Each path below is one point turned by a fixed rotation once a step. After each direction that follows a path, write how fast that rotation turns it, in degrees per step (0 if it stays still).
Each turn is a multiple of 5 degrees from 10 to 175, or 0.
Each row of a path follows its step; steps can be skipped.

step 0: [  9 -37   6 -10  13 -21 -22  -8 -31   2  -7   3 -16 -13 -10  11 -16 -19
  -7  13   5  16   6  15   0  -7   8   0  -7   4   4  -8  19   6 -14 -30
  -7  15  26  10 -10  -3  16   3   6 -32  14   4  19  -6 -15  18  25 -33
  13 -10  -5  10  27  -4  -4  -9  -1 -12]
step 1: [  3 -27  26  -7  -8  -5 -14   8  13  -3  12   6   9 -15  18  24  20 -17
 -19   5 -20  -1   5  22  19 -20  -5  -6 -28  12  10  -5   1   3 -18  11
   0  -8 -21  19  20   6   0  19  -8  24   0  -2 -17 -22  -5  -4  -1   3
  -4  -4   1  36   3   7  22 -23 -25 -28]
step 2: [  1   5  -2 -10  -4 -16  -6  25  12  27   0  -4   7   6 -32  11  -6 -10
  19  23  -5   4 -16   2 -15 -23 -11  14 -14  17   0  -7   6   0 -13   2
  -2 -14  18  -9 -27 -17  20  34  20 -17  15  -3 -14   3 -33 -23   3  38
 -16   1 -11  -1  -2  -8   6   7  -7 -13]
step 3: [-13 -15  11   0 -15 -17  -7 -14 -13  17 -23  -8  14 -13  -2 -19 -31  -7
  -8  14   2   7 -24  13  -4 -25   4  -1   1  13  -4  12  -6 -28 -18 -18
   7  -5   4   4  20  21  27  -6   1 -22 -10   0 -18   7   4 -21  -6 -18
  20   7   8 -10  44  11   7 -16  13 -21]
step 6: [  8 -32  -4   3 -33  -8   8   8   2  11   0   8 -17 -21  19  -7 -22 -23
 -16 -10 -17   8  -7  -8 -11   2   4 -17 -20   1  -2  24  -4 -24  10 -26
 -17  32  -7  11  13   0   5  23  28  -9  -3  17 -33 -11  16 -10   3   4
   6  -6  -9  21   9   3   2  10  20 -20]
step 7: [  2 -14   1 -14  12  16   8  16  15  10  -3 -39  -3   0 -21  14 -27   4
 -19   1   6 -10  -6  13 -13  -6 -23 -18 -28  30  10   5   5   6  -9  10
  -8  -7 -13  17  12   8 -11  21  20   9  -2  15  30   2 -16  -5 -15   2
 -17 -22   5  11  25 -16  29  18   4   9]
step 8: [ -8   2   7  26   4 -11 -13  24 -23 -24   6 -22   1 -27 -21  39 -26 -16
  25 -21   0 -20   1  15  -4   7  12  -4 -11   0  13  17  22   1 -11 -14
  -3   6  18  -9   4   5  31   0   2 -13 -13  -3  -5  15 -18  -2  -8   0
  19  20 -15  12  23  -6  -5  -4 -13 -11]
step 9: [ 11  -2 -14   2 -12   7   2   1  11 -29  -3 -15  14 -24  -6  -3  -4 -24
 -25  -3 -13  19 -21  21  11 -16  33   2 -25 -11  26 -12  -8   4  -6 -27
   2  -4   2  -1  20 -18  27   1  26  19  10  -2 -18 -27   3  -8   1 -11
 -20 -23  10  14   2   8   5  -5  14  -7]
step 10: [  4  -3 -26 -15  -3 -23  -9  -8  17 -11 -11  11  -8  -4 -19  22  -5  17
   0  22   9  -6 -25   2   0   9 -15 -12 -27   2  19   0 -17   3  18   2
  -3 -22  26  -3  -3  19  -8  42   6  11   1  13   8   4 -19 -10 -13  -5
 -13 -13 -32  -1  25  12  22  -4 -26 -10]
step 11: [-27   8  -2   8 -24   2   5  -8  23   5  15 -13   2 -28   2  16  -7   0
   3  16  -6 -12  23  29   4   8  -6  -4 -11   1 -13  11  -1 -11  -3  -8
   1 -14  28 -15  41  -7  15   7  14 -53 -17  15 -10  16   3   1   4   7
  -3   7   3   8   8  -3 -11 -12   2 -31]
[ -3   0  12  -2   1  -2   4  -7   2   1   0  -4  -5   4   2   6  -1   6
   1   4   4  -1  -3  10   5  -1  -4   3  -6  -4   2  13  -7  -1   5   5
   4   3  -1   8  -1  -4   2  -6   0   3   7  -4   2   2   4  -2   3  -2
   1  -6 -10   3   1  -3   0   0  -3   3] -> 115
[ -9   3   0  -1  -3   4  -8   4   0   2   0   2  -1   6   2   4   0  -4
   6   3   4   0   1  -3  -2   0   4   7   1   1   0   4   2  -1   2  -4
  -8   4   4   1   4  11   1  -7  -8   0  -2   4   0   2  -3   3   2 -12
  -1   5  -9  -1   6   4   0   4   1 -11] -> 140
[  1   0  -1  -7  -5   5   5   3 -10   4  -4   4   9   8   0   0   2  -3
  -4   3   1  -5  -6   2   3   2   0   1   1  -5   3   1  -1  -2   3  -1
   1  -5  -1  -2   0   1  -5  11   5   5   1  -6  -9  -1   4   9  -1   3
  -2  -1  -6  -1   1  -8  -7   4  -2  -8] -> 90
[ -5   2  -5   3  -4  -1   2  -1  10   0  -5   0  -6  -4   4  -8  -4  -9
   5   9   2   0  -5   2  -4  -4  -1  -1  -2   0  -6   2  -2   1  -3  -1
  -2   2  -3   1   1   3  -8   9   4   3   3   2  -1  -4   1  -7   2   2
   2   3  -6  -9  -9   3   0   5 -10   3] -> 90
[ 8  7  0  7 -5  5  0 -6  2  1  6 -9  6  1  3  8  8 -5  8 -1 -5  2  7  4
 -2 -5 -4 -1  5  5  4  6  4 -8  0 -7  3 -1 -1 -5 -6  1  5  1  0 -1  1  2
 -2  0 -1  1  4  7 -6  4 -4 -4  1  2 -5  3 -3  4] -> 115

step 2: [-11  15  15  21  15  11   1  20 -11 -26 -13   6  12 -10 -34  16 -11 -17
  14  24   0  14  21   9   4   1  37  14   8  14 -10 -15   2 -19  18 -24
 -16  -1  10  -7  15  18  23 -27  -5   7  33  20  -6  -8 -23 -29  12  -6
  17   5   5   4 -12 -13   1 -13 -23  20]
step 3: [ 21  -8  -8 -16  16 -28  -3  24   4  -5  -2  -2  26  -1   0  43 -19   0
 -10   0  15  -4  10   8  17  -7   5  39   9  10   1 -31   4  27  14  10
   2   3  -8 -26  21   9  -6 -25   1   4  17  -6   4  -3  15 -40  20   3
  -8   5  -4  -6 -14 -20 -40  14   2  -2]
step 4: [  7  22   9  18 -22  16  17  12   1  -7  -6   3  -7 -21 -15  18 -11 -19
  14 -11   7  -5   9  26  17 -15   5  18 -11 -14 -38 -21 -20  27  -3   7
  13   7  -8 -17  17  19 -14  -5  21  -2  17  18 -11 -46 -10 -36 -11  -9
  14   5   9   8 -16   4  11  -7 -23  13]
step 5: [  9 -20 -19 -17 -12 -12  -6 -11  12 -24  -8  -8 -19   9  -2  29 -11  -5
 -25   1  14   9 -16  18  24  -8   2  -5 -16   1  -2 -41 -17 -16 -19   7
  17   5   8 -35  29  15  -7   5   2 -21  10  13   5  13   1 -16  12   2
  21  -7   1 -16 -12 -15 -35  -4 -41   0]
step 6: [ 22  -3  32 -17 -39 -22  29  14  -1 -16 -10  -1  -2  15   5  -8  21  -4
 -15  -3  -6   3 -12  23  11 -10  -2   3   4 -11 -26  -7 -10 -11   6 -22
  -6  -1 -25 -40  23   6 -10   3  29  17  -3   3  -8 -27  -4 -16  -8  10
  30 -15  11 -11 -11 -17  22  18  -9 -16]
step 9: [ 17  12  27  -2   3  -5 -18  12  16  13 -27   1   7  -1 -19  -7  -3 -16
  -1  21 -28   1  -2  -1   0  -7  22  34  -3  12 -14 -25  18   8 -27 -28
  -4 -10   9 -13  -1   6   6   3  15 -20 -17  25  -9 -25  10  -4  25   5
 -28 -22   4   7 -15 -21 -32   5  16 -20]
step 10: [ 22  11  16  33  30  -2  -2  20  -6 -13  -4 -10  -1 -14 -28  12  12  -9
  -1  20   1  12   0  -1  20  14  -8  25 -16  14 -20  -5   5  -4 -26   4
   5   5   5   1   9 -26   8  21  15  21  -1  20 -12  -9 -26 -46  -9   6
   1  11  15 -30  24   6 -27  12  -5  -1]
step 11: [ 11  -1  24  12   5  12  -9   1 -28  -3 -36  12  -2  16  -6  18  -6 -17
  -8  31  10  17 -14  -5   4  -9  -1   6  -9   0 -13 -15  -4  16  -8 -34
   5 -16   4  17  43  21  14 -20   8  -5  18  19 -24   8  -1  -1   9   8
  -6   7  19 -10 -31  -9 -40  24  -2   5]
step 12: [ 21   4  29  -9 -17 -19  14 -17 -28   7 -16  -7  26 -18 -17   7   5   2
 -11  -8  24  -1  17  28   8  13  -3  19 -32  22 -14 -17  20 -17  -6   7
  -3  13  -9 -14  33  -1   9 -15  10  20  17  -4 -17 -20 -19 -19  12  -3
  15  20  -4  -7   8   5 -36   3  17  11]
step 13: [ 29 -17   7  -5  -3  40   8  14   8  -5   4 -28   1   0 -26   1  -2  -8
 -10  -5  23 -21  -9   7   6  -1  10  -7  -9  -6  -2  -1  14  16   1   8
  40 -21  -8   7  51  24  -6 -23  27 -13  17   2 -30  -4   0 -16  17  -2
  12  -1  13 -27 -17 -11  -4  -4  -1  10]
[ -2   6   4   3   3   0 -10   0   3   3  -2   3   2  -1   6  -7  10   0
   5   4  11  -5   1   0   8   6  -1  -2  -2   0  -2  -2  -2  -5  -4  -2
  -3  -4  -2   7  -6  -1   7   5   1   2  -3  -1  -6   0  -2   1   1   8
  -8   2  -2  -2  -1 -12   0   1  -1  -7] -> 35
[ -5   5   4   2  -5  -6   3  10  -3   7   1   2  -2   4   3  -2  -6   8
  -2  -7  -3  -2   1   3   2   4   2   2  -3   3   1  -6  -2  -7   0  -2
   1  -2   1   4   2  -4   6   7  -5   9  -6  -3  -2   0  -3 -12  -2  -3
   4   5  -3   0  -3  11   5  -4  -1  -1] -> 175
[ -1   0   0  -4  -1   4   5  -6  -5  -1   3  -5  -4   2   8  -1  -1   2
   2  -6   7  -9   2  -3   4  -1  -5  -1  -8  -8   6  -1  -3   3   1   1
   4  -4   7 -10   4   0  -4   6   0   4   7   3  -6  -4  -5   3   8   1
   8   5   0   5  -5  -3  -1   4   0   0] -> 45
[-8  2  2 -5  0  0 -8 -2  3 -1 -1 -1  6 -8 -1 -2 -4 -1 10 -2 -2 -1  3 -5
  0  4 -2  4 -6  3 -2  0 -3 -8 -7 -2 -3 12  0 -4  0  4  5 -2 -1 -1 -3  0
 -5 -5 -5  8  5 -9  5 -4  2 -1  5  4 -2 -3 -6  5] -> 145
[  0  -2  -6   5  -2   0  -2   4   2   7   8  -1   7  -6  -7   9  -7   6
   4  -7  -2  -4   7   4   0  -5   9   2   1   1   8  -1   3  -1  -3   8
   3 -10  -1   0  -5   4  -1  -1   2   0  -2   1  -4  -7  -5   6   0   1
  -7  -3   2  -3  -4  -3   2   4   1  -3] -> 70
[ 4 -1 -2  0 -2 -9  2 -2  0  1 -4 -6  9 -6  0  1 -1  3 -7  0  3 -4  5 -2
  8  6 -9  4  7 -4 -2  5  3 -1 -4  4  0 -3  5 -1 -2 -3 -5 -1 -4  4  1 -6
  1  6 -2 -2 -5  2  3 -8 -6 -3 10  3 -4  6 -8 -2] -> 160
